128 stands for zero in the data rows.
Two rows play each game, the first against the second. How much does the first row win by? 15 is about a draw, 30 a big win and 0 a big loss. Wins can go round in a circle: one row can beat a second, the second a third and the third the first. Each row has two weighted sums of its numbers, A and B, taken from their middle values. A row wins by its A times the other's B, less its B times the other's A.
148,161,167,140,109,139,167,90,167,100,138,114,128,110,124,100,165,145,97,106,135
105,175,145,144,140,111,150,115,139,156,120,169,167,119,174,167,158,156,110,111,152: 18
115,135,145,98,164,122,106,146,106,128,106,156,95,154,124,161,121,110,150,106,118
146,124,95,160,129,128,145,107,89,117,165,107,117,125,139,156,112,154,121,100,118: 12
138,105,106,85,146,95,117,150,111,122,83,167,89,192,134,145,86,101,158,145,97
98,126,150,125,125,134,89,170,95,134,117,153,89,145,114,128,83,85,159,139,108: 19
79,71,89,73,176,100,89,183,89,89,92,149,89,194,74,106,63,94,212,100,31
95,152,111,113,141,95,167,101,134,161,144,116,167,103,178,167,173,195,108,95,162: 3
153,117,150,118,111,100,134,113,122,89,142,129,95,155,98,89,150,132,127,111,97
136,121,139,157,140,111,128,116,89,128,169,100,95,133,128,167,115,146,121,89,101: 24
99,133,150,83,145,100,106,149,100,111,109,151,95,149,103,134,112,105,146,145,109
150,134,139,158,122,95,150,95,95,89,145,110,106,142,125,111,146,157,139,95,123: 16
136,103,145,145,116,145,117,117,89,122,168,112,117,124,129,128,136,140,129,89,119
152,139,161,144,58,161,106,129,145,150,149,118,156,91,100,122,143,115,109,161,158: 15
115,152,111,108,143,111,134,139,156,150,96,163,95,141,148,156,117,126,127,150,129
126,107,150,141,126,111,100,143,128,139,114,120,161,110,110,128,112,127,126,95,119: 15
94,161,161,79,136,106,111,142,106,150,111,156,111,164,135,150,120,105,139,145,119
102,96,100,95,175,111,89,211,89,106,84,158,89,166,73,111,41,74,204,150,65: 12
86,146,106,139,152,161,156,126,145,156,109,181,161,160,187,167,150,118,112,89,139
181,149,95,140,96,150,167,92,167,150,138,119,167,89,132,145,164,147,91,156,165: 7
87,140,145,147,135,134,161,112,156,167,116,159,167,150,181,167,166,163,112,106,140
72,99,106,89,154,117,89,177,89,122,118,144,95,153,115,117,71,79,178,145,80: 16
111,152,106,196,97,167,161,132,145,122,144,97,156,115,154,145,152,130,118,117,167
101,147,145,112,151,111,95,164,128,100,106,144,100,142,110,128,108,115,140,156,124: 12
168,138,150,141,95,150,161,97,161,89,136,100,145,105,123,95,160,135,87,117,133
118,91,128,102,126,134,95,146,100,145,115,122,145,133,109,111,108,110,172,139,103: 16
123,132,117,105,153,111,122,131,145,111,105,151,106,147,124,122,90,117,123,156,126
124,140,117,105,146,128,106,134,117,117,118,145,100,141,129,128,94,96,133,161,121: 12
129,75,89,110,148,156,89,158,111,134,101,160,100,162,118,117,76,78,194,167,111
111,134,106,119,150,150,111,137,117,106,114,145,89,156,122,122,126,117,117,139,115: 2
101,90,111,72,158,95,89,176,95,156,76,156,111,150,104,111,71,83,179,167,114
160,163,167,160,77,111,139,96,167,161,154,123,156,96,114,89,150,126,117,167,173: 20
115,125,95,104,168,122,95,149,95,106,123,146,100,170,118,106,86,113,152,161,114
102,139,122,102,134,156,95,164,122,167,121,144,100,153,133,145,91,98,141,161,121: 9
163,104,95,144,146,100,106,120,128,161,157,102,167,108,141,156,135,161,106,122,143
120,111,128,133,134,111,106,119,100,134,155,91,139,88,137,167,136,155,128,111,152: 12
120,131,167,134,88,156,150,120,150,122,130,110,111,96,86,106,149,132,134,89,129
91,147,139,151,144,161,100,139,111,134,127,153,111,129,161,145,145,109,136,100,140: 18
140,96,100,99,138,134,117,131,117,100,120,127,145,135,92,89,141,114,164,139,97
146,123,117,119,101,139,150,120,161,150,134,111,145,135,110,106,132,118,125,145,123: 18
119,102,100,144,128,100,106,118,117,156,156,107,128,103,138,145,135,148,112,150,161
75,163,156,111,126,111,106,164,122,139,89,154,89,169,120,139,100,105,138,117,106: 18
149,113,156,118,128,145,156,98,139,95,148,100,161,117,105,95,150,134,114,150,123
119,121,167,159,104,167,100,110,161,167,167,121,156,94,127,111,119,121,130,106,174: 17
117,176,156,89,145,117,122,129,156,145,115,147,95,133,128,117,117,121,118,161,141
89,72,89,70,162,111,95,192,95,100,92,170,95,147,118,128,77,78,203,167,79: 23
161,133,122,138,126,139,167,101,134,95,121,121,128,129,95,100,150,122,112,139,113
149,116,117,176,120,122,161,122,106,106,168,108,139,131,145,134,124,146,120,106,130: 16
138,182,167,190,86,167,167,67,167,167,157,95,117,99,152,111,193,144,73,95,216
174,145,161,169,97,156,161,90,167,106,144,123,128,104,127,100,162,135,119,134,137: 15
161,145,156,145,89,167,156,97,167,161,171,100,167,96,144,106,136,131,84,128,172
95,151,134,114,139,111,161,126,122,128,114,161,89,181,126,161,123,139,120,111,120: 14
89,135,161,97,144,128,100,146,128,167,106,134,106,148,143,134,103,103,155,134,118
127,119,100,156,130,167,139,169,139,122,121,124,167,142,158,111,116,138,148,161,131: 14
156,126,150,143,140,89,134,109,128,134,157,112,150,101,130,150,146,152,105,122,163
136,150,150,94,189,95,100,160,111,89,130,124,111,122,104,95,110,120,115,156,103: 15
122,141,106,97,158,156,122,150,111,122,114,124,100,136,136,139,108,102,154,139,123
130,117,100,133,152,95,134,125,100,117,142,88,122,121,113,139,121,148,105,95,125: 12
92,137,106,102,160,139,95,140,89,134,127,155,89,144,144,134,112,95,132,139,123
127,140,100,106,166,106,161,143,145,117,113,141,106,154,146,167,118,133,96,145,128: 7
120,162,134,114,136,122,139,143,145,161,92,132,128,121,125,117,97,124,126,161,125
126,118,134,141,117,161,150,124,145,128,126,133,100,142,104,111,150,119,132,111,109: 15
157,117,100,139,120,145,117,122,89,111,168,111,106,127,133,150,132,148,127,100,124
73,145,167,137,132,134,100,135,145,156,103,170,156,130,136,167,147,117,124,117,138: 20
78,65,95,71,165,128,89,210,89,100,82,141,89,179,74,111,40,60,218,156,49
157,112,100,104,129,117,167,121,156,117,106,126,161,102,103,89,153,110,122,128,132: 7
131,137,161,125,104,156,122,153,145,95,117,108,145,83,94,111,134,109,133,122,79
99,143,150,108,140,128,139,139,139,150,109,141,95,138,159,145,122,131,132,106,131: 17
87,138,128,120,144,134,89,149,95,117,96,148,100,163,98,117,99,79,169,134,117
144,123,145,135,100,156,111,113,139,167,145,120,128,66,120,95,139,113,123,156,126: 15
119,136,89,102,158,122,167,133,128,106,121,166,106,146,159,122,108,110,149,134,128
113,151,156,184,86,161,122,146,167,161,87,117,161,121,148,122,135,119,136,156,169: 29
102,151,167,143,133,95,161,119,145,161,83,167,128,159,170,156,158,159,93,106,131
153,103,106,159,161,134,122,128,89,95,179,107,111,146,132,134,139,165,122,117,129: 14
105,126,156,111,102,139,134,136,145,134,130,124,150,139,129,106,122,146,134,139,123
96,155,139,101,141,117,134,128,100,145,118,161,95,160,168,145,113,114,138,106,128: 15
120,131,106,164,100,167,150,129,161,122,123,111,156,133,156,122,137,129,115,128,143
143,122,145,148,110,150,145,88,156,111,150,116,134,133,111,100,156,122,96,106,115: 16
142,102,111,129,147,106,117,121,89,100,156,99,134,96,113,106,132,137,116,134,123
157,151,145,137,105,139,167,101,167,106,156,119,134,115,118,100,162,158,91,122,131: 14
121,119,95,77,174,100,89,170,95,156,103,143,117,151,118,134,70,113,173,167,96
91,165,161,140,144,134,128,155,95,134,111,163,89,152,131,156,120,108,139,128,124: 23
125,142,134,141,130,156,139,134,150,150,104,163,150,131,153,134,131,142,122,106,137
152,88,111,112,117,161,145,138,117,106,128,112,122,129,103,100,112,130,144,145,102: 14
143,126,95,158,124,134,128,132,95,134,162,113,100,127,129,156,128,161,143,106,130
152,105,111,133,106,145,161,99,150,100,129,119,122,119,112,111,156,101,122,139,113: 17
152,130,134,123,147,89,134,113,134,111,128,112,150,113,125,111,146,166,122,134,156
110,159,145,132,117,139,145,110,161,167,92,167,139,101,167,167,150,134,136,106,146: 10
87,148,156,134,126,117,122,104,161,139,106,158,161,157,163,167,138,155,116,145,145
135,140,95,107,171,100,139,137,150,95,94,146,89,169,152,134,121,129,108,150,98: 4
147,117,150,130,121,122,128,116,122,117,122,125,139,115,101,100,136,125,140,117,114
139,149,111,153,147,128,167,107,167,150,111,150,167,115,171,134,167,146,99,100,174: 9
102,117,111,109,143,145,89,168,106,156,127,162,106,134,121,111,86,82,168,161,119
93,120,128,180,116,167,95,165,117,95,130,97,145,129,133,117,102,105,158,150,139: 23
105,134,111,95,137,106,150,160,134,145,95,154,100,184,131,128,121,127,149,122,111
158,130,89,154,142,95,161,112,122,122,144,95,156,127,140,128,144,150,92,117,151: 16
158,131,161,145,116,89,134,81,89,106,160,126,100,138,132,150,160,141,105,89,144
106,77,95,133,135,122,89,171,100,100,110,119,161,132,121,111,93,133,166,167,113: 5
136,43,145,79,115,128,89,139,100,106,111,126,139,113,67,95,95,91,182,167,75
122,120,134,118,122,134,128,115,122,95,148,121,128,120,106,106,138,106,134,117,114: 12
116,87,128,120,105,139,100,112,89,106,143,128,128,147,93,89,132,124,143,117,110
148,142,111,104,118,139,117,131,117,128,127,154,100,148,118,117,111,96,124,167,111: 12
113,145,122,160,148,145,128,114,161,167,110,158,167,146,174,167,126,121,106,117,138
154,149,128,131,126,89,161,93,139,122,151,110,167,108,134,150,154,170,98,111,143: 13
48,139,145,103,126,100,89,134,122,167,76,149,117,136,161,156,111,105,148,150,113
107,169,106,110,175,145,145,134,150,167,109,169,106,179,166,134,121,126,118,117,118: 14
162,119,122,105,108,122,161,126,161,150,117,123,161,109,110,117,139,132,133,134,124
79,107,145,113,140,100,100,172,106,145,100,144,134,140,119,128,97,110,164,167,124: 9
145,104,122,113,142,161,145,131,128,150,117,115,156,138,111,95,100,129,121,128,105
115,131,156,131,94,150,122,119,134,128,128,113,111,126,90,100,136,121,117,95,108: 14
95,91,117,88,151,111,89,211,89,128,102,145,89,129,107,100,61,83,201,167,76
108,107,89,167,128,161,106,157,134,100,123,103,150,128,144,111,85,135,141,139,133: 6
106,143,161,165,137,150,106,134,106,117,121,165,139,136,153,150,145,115,109,100,126
142,98,128,131,92,150,117,138,128,100,111,118,117,113,91,111,141,129,131,134,106: 13
153,96,89,131,137,100,134,109,122,145,159,108,161,123,146,117,126,133,151,122,154
95,131,100,109,148,134,139,147,128,167,95,158,106,168,145,156,127,127,134,122,123: 19
104,133,134,139,135,106,122,99,134,156,159,98,167,96,140,161,150,168,111,95,168
110,112,150,107,99,139,100,120,117,122,121,124,100,130,110,100,138,110,127,134,94: 10
151,109,106,146,146,106,128,110,106,106,178,83,156,85,127,128,128,163,109,145,132
113,160,134,103,153,106,128,155,111,95,96,168,89,188,131,111,148,123,128,145,112: 16
119,125,134,100,133,117,95,153,111,111,92,154,145,140,109,128,96,122,153,167,117
103,140,111,137,134,128,156,125,139,156,111,176,128,167,170,167,139,139,115,89,123: 15
89,130,139,90,158,89,95,166,111,95,106,143,100,150,106,111,94,109,136,167,104
145,101,150,130,103,161,111,109,122,128,133,117,111,113,85,100,108,107,144,117,114: 16
170,158,167,157,52,161,95,113,161,156,141,108,150,77,121,95,153,116,121,156,178
144,110,139,124,110,150,95,122,100,95,144,113,111,92,92,95,123,92,145,128,111: 15
137,107,117,160,146,145,100,105,95,100,176,99,106,134,122,150,117,150,107,89,121
108,138,145,115,116,139,128,135,145,106,118,167,117,111,157,145,160,124,114,95,145: 17
135,105,95,150,155,145,111,120,100,145,163,90,161,137,148,145,116,164,120,95,139
120,154,139,107,158,95,128,141,100,95,118,155,89,186,108,111,120,107,138,111,74: 18
144,114,122,142,128,111,122,137,128,128,147,95,128,106,127,139,132,149,121,106,141
169,168,167,169,56,161,156,65,167,150,161,105,134,104,135,111,169,126,113,134,160: 11
91,141,117,93,132,106,122,152,145,167,83,168,111,164,175,167,113,156,137,128,114
136,142,106,164,149,161,156,144,122,95,120,129,150,137,140,100,129,127,135,150,136: 18
138,129,128,90,148,89,156,145,156,117,84,150,95,157,128,117,117,145,129,156,97
113,142,117,107,144,128,128,134,122,145,129,148,100,150,139,145,135,112,126,145,107: 16
112,135,161,134,133,95,150,115,167,150,104,184,167,177,181,161,158,153,104,117,138
106,170,167,162,127,161,150,120,106,145,116,156,128,129,136,150,137,103,127,106,139: 28
157,140,134,136,89,150,117,124,117,100,147,138,122,142,107,100,144,124,127,128,117
147,168,167,141,135,145,156,95,122,89,123,177,122,130,145,139,179,96,92,100,142: 14
149,136,100,106,148,122,122,129,139,145,123,135,111,149,132,122,100,109,124,161,118
137,132,134,115,100,117,156,109,156,145,121,126,156,119,127,106,140,132,109,128,128: 16
146,111,100,134,135,95,145,105,111,145,162,106,161,121,155,145,138,153,142,134,173
101,129,100,147,135,167,122,159,139,100,120,119,139,122,134,106,116,134,120,139,139: 2
151,103,139,149,92,167,134,106,156,161,156,109,145,127,117,111,140,116,137,128,134
103,171,156,177,133,161,134,115,134,150,120,144,134,122,152,161,154,128,106,89,158: 17
144,126,145,127,114,139,161,123,145,100,127,112,117,135,121,95,147,127,99,117,124
99,133,139,103,146,117,111,153,117,128,96,140,95,136,112,117,116,95,148,167,110: 11
163,150,161,140,95,134,156,120,139,100,139,105,122,106,106,106,177,124,113,150,143
145,135,134,126,110,161,161,105,150,95,126,114,117,151,132,95,153,129,100,134,108: 26
126,155,156,133,135,145,167,129,167,139,96,162,156,112,168,167,153,138,113,106,163
98,165,150,132,145,156,139,110,150,117,108,170,117,128,155,156,139,128,95,100,124: 22
132,46,117,91,111,89,89,144,117,106,114,132,139,107,83,89,98,101,194,167,85
128,91,134,123,111,167,100,141,145,145,161,149,122,118,114,95,112,104,148,134,107: 1
131,151,134,170,125,156,150,147,128,89,135,119,122,150,128,100,135,124,131,128,117
154,143,100,141,124,95,145,117,156,139,148,99,161,109,149,150,127,164,105,111,141: 21
117,144,122,106,137,128,117,142,161,167,108,154,111,139,141,145,96,101,143,145,134
86,161,167,133,137,161,134,116,139,145,113,160,145,102,154,161,151,116,128,111,150: 13
92,144,145,131,149,122,167,117,156,145,97,166,134,158,171,167,157,144,114,89,102
130,101,89,156,148,134,128,126,89,139,148,106,150,117,127,122,121,138,122,111,128: 13
113,112,100,141,121,117,139,134,145,156,160,84,161,106,142,139,127,145,120,117,151
100,150,111,104,152,111,111,131,139,167,107,155,95,167,167,167,109,126,137,128,113: 16
101,91,95,70,148,117,128,152,89,128,74,166,95,185,127,156,102,88,176,117,74
125,117,95,139,141,111,134,110,100,156,157,107,139,107,147,156,122,167,109,128,164: 12
101,91,95,147,125,161,122,165,100,106,121,127,156,123,144,117,111,122,162,150,143
110,64,95,87,172,122,89,193,89,106,95,159,89,179,82,111,60,83,200,145,55: 18
102,163,128,117,135,128,95,132,106,139,104,126,111,133,114,134,118,106,157,156,137
136,119,156,140,108,122,117,151,150,122,114,134,167,127,112,128,123,117,122,134,130: 16
124,169,150,139,132,106,139,127,111,100,134,169,89,143,127,122,137,106,123,100,130
99,168,139,167,136,134,122,125,161,167,95,150,161,105,159,161,139,136,132,128,170: 12
133,101,100,137,142,145,134,108,134,161,133,107,161,116,135,150,148,163,125,100,149
132,127,150,144,127,95,156,101,128,150,144,109,161,130,139,134,148,174,107,111,162: 21
95,136,122,132,164,161,156,141,156,156,96,167,150,149,165,167,145,113,122,89,134
142,123,139,129,123,89,150,117,134,139,135,109,156,113,132,100,142,187,93,95,143: 19
127,124,128,177,125,106,134,92,100,139,155,112,134,120,143,122,140,170,112,95,146
141,115,145,142,109,139,117,113,145,145,138,114,156,72,112,100,138,140,125,161,135: 12
130,106,134,168,133,150,100,123,89,117,160,108,117,140,119,145,136,129,135,95,116
148,128,150,158,124,100,128,110,95,95,152,107,106,122,128,139,144,148,94,95,109: 20
108,144,117,117,154,145,100,171,100,106,141,121,106,121,108,117,101,88,141,167,88
117,177,167,151,122,156,106,113,134,128,108,160,139,126,142,161,153,118,101,100,150: 25
135,158,167,147,92,150,106,116,134,100,153,124,95,115,82,95,146,119,113,122,136
146,123,145,118,115,89,145,112,167,134,114,131,139,130,115,100,145,133,112,150,145: 19
114,110,117,83,166,106,106,165,95,100,107,131,100,163,102,117,83,108,161,145,83
121,135,128,156,133,111,128,120,111,161,148,118,167,113,143,128,115,141,138,100,153: 15
154,110,128,120,98,156,95,126,122,122,134,119,150,94,95,100,139,114,131,161,137
160,120,100,172,143,150,122,131,89,100,176,123,122,148,122,161,121,130,127,89,117: 12
140,120,111,133,134,95,161,113,117,122,130,119,122,117,150,161,152,153,111,95,137
105,148,139,147,131,139,145,124,150,150,109,165,122,138,162,156,123,135,117,95,115: 19
101,145,134,99,144,95,111,136,111,134,113,145,111,148,119,145,86,103,147,161,110
114,131,122,86,169,100,89,167,95,100,98,137,89,143,103,117,98,102,172,167,109: 13
144,158,156,134,102,139,111,120,117,95,160,95,156,91,109,89,150,138,100,150,124
120,153,139,124,133,139,100,128,134,106,116,142,95,144,135,122,111,109,143,150,138: 24
100,142,145,110,154,145,111,151,134,150,115,128,134,150,124,117,107,101,128,161,125
135,153,167,132,79,145,106,110,134,100,128,144,100,137,103,106,154,149,110,95,109: 12
143,111,156,136,81,167,106,99,128,161,135,132,117,98,108,100,110,100,146,145,142
144,90,145,101,101,128,106,129,111,117,117,132,106,122,99,89,115,103,168,134,94: 17
126,98,89,146,127,161,128,159,106,89,129,112,156,129,120,122,101,103,135,161,123
137,116,100,121,139,111,122,114,95,128,158,108,122,99,126,145,146,153,140,128,121: 17
102,160,161,134,151,134,145,105,156,111,129,162,145,139,142,139,152,120,121,122,138
156,110,134,122,122,134,122,143,122,89,118,123,128,128,84,89,130,126,126,139,95: 14
168,107,106,94,125,134,128,157,150,117,113,120,145,99,91,95,113,143,134,167,118
145,118,89,118,142,89,167,108,100,106,131,127,128,134,141,161,158,176,113,89,115: 10
144,153,161,155,58,150,106,121,161,145,154,114,111,84,97,111,164,123,115,111,165
108,148,111,108,152,156,122,139,106,145,132,163,111,169,127,139,107,113,123,111,108: 19
158,154,139,145,81,156,161,93,167,161,145,89,167,68,131,106,165,142,126,139,198
102,194,100,135,165,117,167,96,167,150,80,197,128,179,212,167,179,166,70,89,166: 9
162,112,139,131,146,134,150,122,100,128,145,88,145,105,146,134,144,162,111,89,152
140,102,95,147,142,100,117,108,117,161,144,91,161,106,140,161,123,154,118,111,149: 14
143,98,106,120,104,122,122,127,106,117,122,115,111,129,90,106,129,132,159,145,90
151,123,100,150,126,111,128,112,117,139,159,111,139,104,143,145,132,160,124,128,152: 13
175,143,145,159,72,167,145,99,156,161,139,124,111,131,127,134,143,118,113,100,143
104,157,161,161,144,150,106,134,122,100,113,147,117,121,133,150,138,120,125,95,131: 22
116,135,106,102,137,95,100,151,161,161,111,153,122,138,131,122,112,118,136,167,138
117,165,134,127,122,117,117,144,145,145,102,152,95,132,145,139,106,108,148,139,138: 19
148,115,122,146,119,167,122,106,161,134,145,116,122,122,109,106,133,109,105,150,115
130,117,156,134,88,156,145,112,145,150,160,132,117,112,109,117,141,128,125,122,106: 10
93,147,156,133,136,128,156,134,161,161,102,170,150,122,170,161,153,125,93,111,136
132,170,161,157,120,156,167,83,161,134,118,148,150,138,172,161,162,137,116,100,144: 15
147,102,139,117,123,106,111,140,111,139,140,110,111,135,92,106,120,120,151,106,116
157,119,128,136,90,134,128,102,139,106,136,124,117,138,109,89,141,120,140,139,104: 12
111,106,106,104,140,100,111,122,117,156,158,86,150,90,142,161,118,154,135,106,158
166,110,89,117,156,100,167,125,156,134,142,99,150,107,150,156,125,180,93,122,158: 10
99,153,134,94,155,122,128,149,139,161,87,170,106,147,157,161,115,120,138,122,118
133,88,117,105,169,89,156,126,95,89,152,109,161,116,139,150,131,177,118,106,125: 17
125,115,111,125,123,134,156,135,122,167,109,126,156,116,136,161,140,173,114,106,155
121,146,145,137,134,150,156,140,134,128,111,159,150,141,169,161,154,141,99,100,137: 19
105,123,117,123,156,167,122,128,150,156,127,155,161,129,172,167,127,127,144,95,122
145,141,156,134,103,156,150,76,150,134,144,113,156,114,127,100,154,123,95,139,142: 19
111,151,122,148,156,122,167,92,161,128,99,176,122,190,174,156,141,134,92,89,106
110,126,134,95,142,89,100,174,139,128,72,151,100,151,124,122,103,119,148,161,111: 17
163,124,95,165,114,117,167,95,111,100,164,105,156,128,153,139,135,142,95,117,132
152,132,122,123,116,139,145,108,156,89,121,114,128,127,123,89,140,129,112,111,117: 19
165,116,128,120,114,117,122,151,156,106,122,121,161,137,91,122,140,127,124,100,113
176,136,145,121,121,128,167,98,161,89,138,112,134,129,101,89,173,128,79,145,113: 14
119,106,122,93,125,150,95,171,128,167,103,157,89,162,124,134,83,91,166,134,103
133,161,161,98,135,89,134,140,161,134,98,136,122,129,137,117,123,141,120,161,138: 16
147,123,139,133,103,156,128,119,134,111,140,101,106,111,95,95,122,113,121,150,118
120,127,122,133,150,111,134,136,106,145,154,107,161,111,157,156,127,156,118,95,151: 17
122,93,111,108,114,167,139,110,145,167,132,116,156,139,130,122,114,114,159,128,121
185,103,89,120,110,100,150,104,161,134,133,107,156,111,89,95,131,116,123,167,130: 19
102,143,150,144,142,134,156,122,139,145,91,176,106,165,160,167,151,133,131,89,119
135,118,95,104,143,95,156,143,106,117,144,98,150,149,148,150,127,180,134,89,133: 17
155,113,150,118,111,117,156,112,161,106,125,109,117,119,85,89,158,134,110,117,133
121,127,111,111,129,95,95,148,117,145,98,165,95,158,116,128,104,106,144,156,124: 15
136,114,111,114,171,89,161,134,139,150,142,106,161,86,151,139,144,161,137,122,147
105,137,161,106,129,117,111,149,139,111,115,137,95,145,121,117,104,121,142,167,129: 15
92,109,95,70,143,106,111,164,111,161,96,145,117,124,129,156,89,114,160,161,118
147,113,134,131,116,156,100,118,122,95,146,111,128,113,91,89,126,119,137,161,119: 15
140,147,111,118,130,100,100,140,95,117,107,168,89,173,97,117,123,115,137,134,89
109,162,150,132,135,134,161,114,161,156,114,144,167,148,194,167,147,158,107,100,150: 12
146,103,150,121,132,128,150,103,150,95,135,122,100,128,100,89,136,125,117,106,105
124,144,106,112,164,122,122,147,106,122,116,150,111,156,128,145,119,120,147,161,124: 17
151,120,106,120,131,89,150,110,134,117,154,107,156,103,164,128,140,183,107,100,143
137,82,134,122,126,161,95,143,128,139,138,136,111,112,116,100,104,102,157,145,118: 19
152,94,128,124,100,134,145,132,134,139,133,138,111,114,106,89,129,133,121,145,114
92,149,134,112,151,134,139,148,145,150,119,146,111,144,133,161,107,115,138,117,132: 16
127,147,150,109,171,122,139,136,111,111,91,130,95,157,118,128,110,122,137,139,105
114,163,161,144,128,150,145,110,161,111,115,161,128,122,161,161,157,143,101,100,139: 24
138,87,106,139,99,150,139,134,139,95,147,112,145,122,95,89,133,127,127,150,117
117,131,134,118,145,139,117,144,122,134,109,143,89,168,124,122,99,117,149,117,116: 15
93,146,145,125,151,128,134,144,161,156,104,152,150,103,150,150,140,121,132,89,156
154,100,100,139,122,106,134,139,100,134,147,130,128,116,145,161,131,137,129,106,141: 11
172,83,100,101,130,117,139,117,156,139,132,117,145,110,89,89,130,132,155,156,114
147,106,95,135,145,128,117,116,106,122,146,115,145,112,153,139,120,159,128,117,156: 6
148,127,89,133,146,117,161,110,117,128,158,100,150,150,155,145,139,165,98,100,151
65,110,122,63,153,89,95,153,111,145,74,147,100,147,120,161,84,87,159,156,96: 15
95,158,161,98,127,100,150,133,134,122,98,144,89,165,156,156,114,112,119,122,122
140,124,156,131,118,106,161,91,150,89,144,124,139,112,96,95,143,133,122,134,114: 9
159,135,117,131,141,95,145,124,106,139,158,105,167,114,127,128,141,165,103,122,118
115,137,122,104,151,111,161,112,128,139,95,140,111,156,153,167,116,132,112,122,115: 16
111,104,111,176,123,161,100,167,100,95,104,126,134,143,120,106,111,123,139,156,143
152,155,156,162,85,167,139,87,150,145,157,123,161,119,130,111,151,143,113,117,158: 6
135,101,122,147,119,145,100,143,106,106,153,106,128,116,73,89,104,87,163,156,109
158,102,95,143,147,89,117,108,134,128,132,87,150,104,133,145,120,163,138,156,157: 9
161,131,106,111,99,128,167,113,161,122,122,120,134,109,120,95,142,143,99,139,136
135,118,89,156,125,156,156,144,150,100,137,106,167,111,143,106,135,161,133,161,159: 20
106,134,134,161,140,117,134,131,100,156,123,109,128,111,138,122,112,146,128,139,166
113,142,134,115,153,128,122,146,111,139,106,145,100,154,138,122,117,119,134,139,122: 15
138,131,89,132,148,106,150,125,161,156,165,96,156,112,149,134,120,151,107,134,163
123,118,128,94,150,122,95,138,111,117,105,141,95,145,122,117,111,90,147,161,132: 18
133,121,145,114,109,95,156,116,167,139,120,120,128,123,130,95,153,129,135,156,123
150,105,117,119,101,150,128,128,117,89,134,124,122,125,106,89,108,112,144,161,98: 14
157,130,111,145,128,139,117,110,95,111,154,99,128,134,123,150,133,147,127,89,115
127,152,139,156,138,128,161,109,117,122,164,90,134,115,143,156,157,174,64,89,169: 15
155,115,100,144,139,134,111,109,117,117,148,117,134,121,134,156,123,160,127,111,133
119,156,161,148,129,150,150,132,156,122,125,160,122,126,141,156,156,118,106,111,147: 9
106,151,167,155,93,167,128,99,156,167,149,117,156,97,131,134,129,125,99,100,146
93,137,156,149,129,161,111,163,122,111,128,94,161,108,136,122,108,120,122,122,143: 12
149,124,139,116,107,156,128,127,128,128,119,120,106,123,106,106,116,113,141,145,102
138,78,156,126,103,150,89,122,111,111,139,124,106,113,72,95,126,102,157,134,108: 11
145,111,122,129,123,111,106,133,134,95,128,126,150,96,121,134,120,105,124,122,115
150,121,128,138,93,145,100,124,128,128,137,90,111,133,88,100,137,126,154,156,124: 12
98,76,89,78,154,128,89,175,106,134,103,164,117,195,112,128,63,107,171,167,73
134,153,156,143,154,89,167,101,117,106,167,100,161,81,134,150,181,188,73,89,162: 9
150,119,145,134,121,156,156,106,134,95,152,113,122,133,107,100,165,137,123,122,114
145,135,122,153,136,89,156,107,145,128,127,117,139,118,165,128,162,200,97,122,162: 15
134,109,122,121,111,139,134,126,161,128,117,117,117,110,114,89,147,88,142,111,122
106,156,150,140,144,145,156,129,150,100,111,159,134,131,163,139,155,122,112,95,125: 15
125,119,111,140,124,139,106,127,95,111,166,118,106,133,139,156,129,135,124,89,118
116,158,134,97,128,117,100,148,139,117,107,145,117,127,127,145,126,101,110,145,117: 19
110,109,145,96,159,150,89,165,122,111,97,153,95,143,109,128,108,97,171,167,114
126,155,167,174,73,167,106,107,128,161,169,99,150,75,115,122,144,96,102,134,172: 15
96,125,117,101,154,139,95,159,89,95,114,142,100,140,104,117,88,105,171,156,93
123,140,106,93,152,117,100,137,145,89,101,143,106,163,108,128,88,104,121,150,110: 8
